128 stands for zero in the data rows.
One hidden rule gives every row of this table a label. Here are some rows, each with its label.
vec![164, 138, 127, 134, 118, 156, 112, 125] NG
vec![112, 119, 095, 115, 112, 123, 131, 093] NG
vec![164, 176, 153, 078, 099, 130, 118, 093] QF
vec![112, 112, 082, 109, 112, 104, 079, 106] QF
vec![138, 131, 146, 090, 150, 156, 112, 119] QF
vec![080, 081, 095, 109, 131, 098, 092, 144] QF
vec![138, 106, 114, 103, 125, 104, 163, 100] QF
vec![158, 157, 153, 078, 099, 117, 150, 100] QF
vec![106, 125, 101, 153, 169, 162, 131, 176] QF
vec![074, 087, 095, 147, 137, 156, 086, 169] NG
vec![074, 087, 101, 140, 125, 085, 112, 169] NG
vec![170, 176, 159, 128, 137, 169, 150, 138] QF
vec![138, 150, 133, 147, 112, 130, 150, 157] NG
vec![151, 112, 140, 103, 106, 091, 150, 093] QF
vec![087, 093, 088, 115, 131, 117, 105, 112] QF
vec![145, 112, 159, 178, 106, 104, 137, 106] NG
vec![138, 144, 140, 140, 169, 149, 124, 138] QF
vec![112, 176, 101, 178, 182, 175, 137, 163] QF
vec![170, 169, 153, 090, 156, 104, 124, 119] QF
vec![145, 131, 127, 134, 131, 143, 144, 150] NG
vec![158, 182, 178, 134, 175, 156, 170, 138] QF
vec![125, 106, 153, 147, 118, 143, 144, 125] NG
vec![164, 138, 153, 115, 131, 123, 144, 150] QF
vec![080, 106, 133, 147, 150, 156, 105, 163] QF
vec![087, 106, 127, 103, 137, 117, 092, 163] QF
vec![080, 163, 082, 115, 093, 136, 073, 106] NG
vec![177, 182, 146, 122, 131, 143, 150, 112] QF
vec![074, 081, 088, 128, 156, 111, 073, 163] QF
vec![087, 087, 107, 084, 093, 117, 086, 093] QF
vec![145, 138, 185, 103, 112, 130, 176, 119] QF
vec![145, 182, 127, 172, 137, 162, 150, 176] NG
vec![119, 144, 120, 184, 175, 169, 092, 182] NG
vec![177, 182, 172, 184, 169, 169, 182, 169] NG
vec![170, 169, 133, 166, 163, 169, 157, 138] NG
vec![112, 112, 140, 159, 169, 143, 105, 150] QF
vec![145, 144, 133, 109, 099, 130, 163, 125] NG
vec![080, 093, 075, 184, 169, 181, 079, 169] NG
vec![093, 119, 146, 184, 150, 091, 157, 125] NG
vec![177, 176, 185, 153, 080, 085, 176, 074] NG
vec![132, 150, 101, 109, 150, 143, 124, 144] QF
vec![132, 119, 107, 090, 118, 169, 112, 112] QF
vec![087, 074, 088, 134, 150, 085, 112, 169] QF
vec![177, 163, 172, 103, 099, 078, 182, 074] NG
Which label does each new row get?
vec![125, 144, 165, 122, 150, 111, 144, 119] -> QF
vec![138, 138, 146, 184, 156, 117, 163, 119] -> NG
vec![164, 087, 159, 103, 112, 072, 137, 087] -> QF
vec![087, 100, 120, 166, 182, 104, 105, 176] -> QF
vec![132, 131, 159, 128, 106, 085, 150, 093] -> NG
vec![125, 119, 088, 184, 175, 175, 118, 144] -> NG
vec![183, 182, 165, 184, 175, 175, 170, 176] -> NG
vec![145, 163, 107, 172, 182, 149, 157, 131] -> QF
vec![112, 081, 146, 097, 080, 104, 144, 074] -> NG
vec![093, 119, 107, 134, 112, 175, 137, 131] -> NG
vec![132, 182, 165, 159, 169, 162, 170, 176] -> QF
vec![132, 157, 107, 115, 112, 117, 112, 112] -> NG
vec![080, 087, 075, 134, 182, 156, 079, 163] -> QF
vec![125, 125, 095, 147, 131, 143, 124, 150] -> NG
vec![138, 125, 146, 122, 093, 085, 124, 093] -> NG
vec![112, 093, 120, 097, 093, 123, 137, 093] -> NG
vec![145, 157, 165, 084, 087, 104, 157, 100] -> QF
vec![119, 163, 101, 178, 106, 175, 124, 106] -> NG
vec![151, 131, 153, 159, 169, 149, 124, 150] -> QF
vec![138, 150, 088, 147, 118, 123, 112, 131] -> NG
The hidden rule looks at only part of the columns. Which column or columns, counting from 0, in order?
3 4
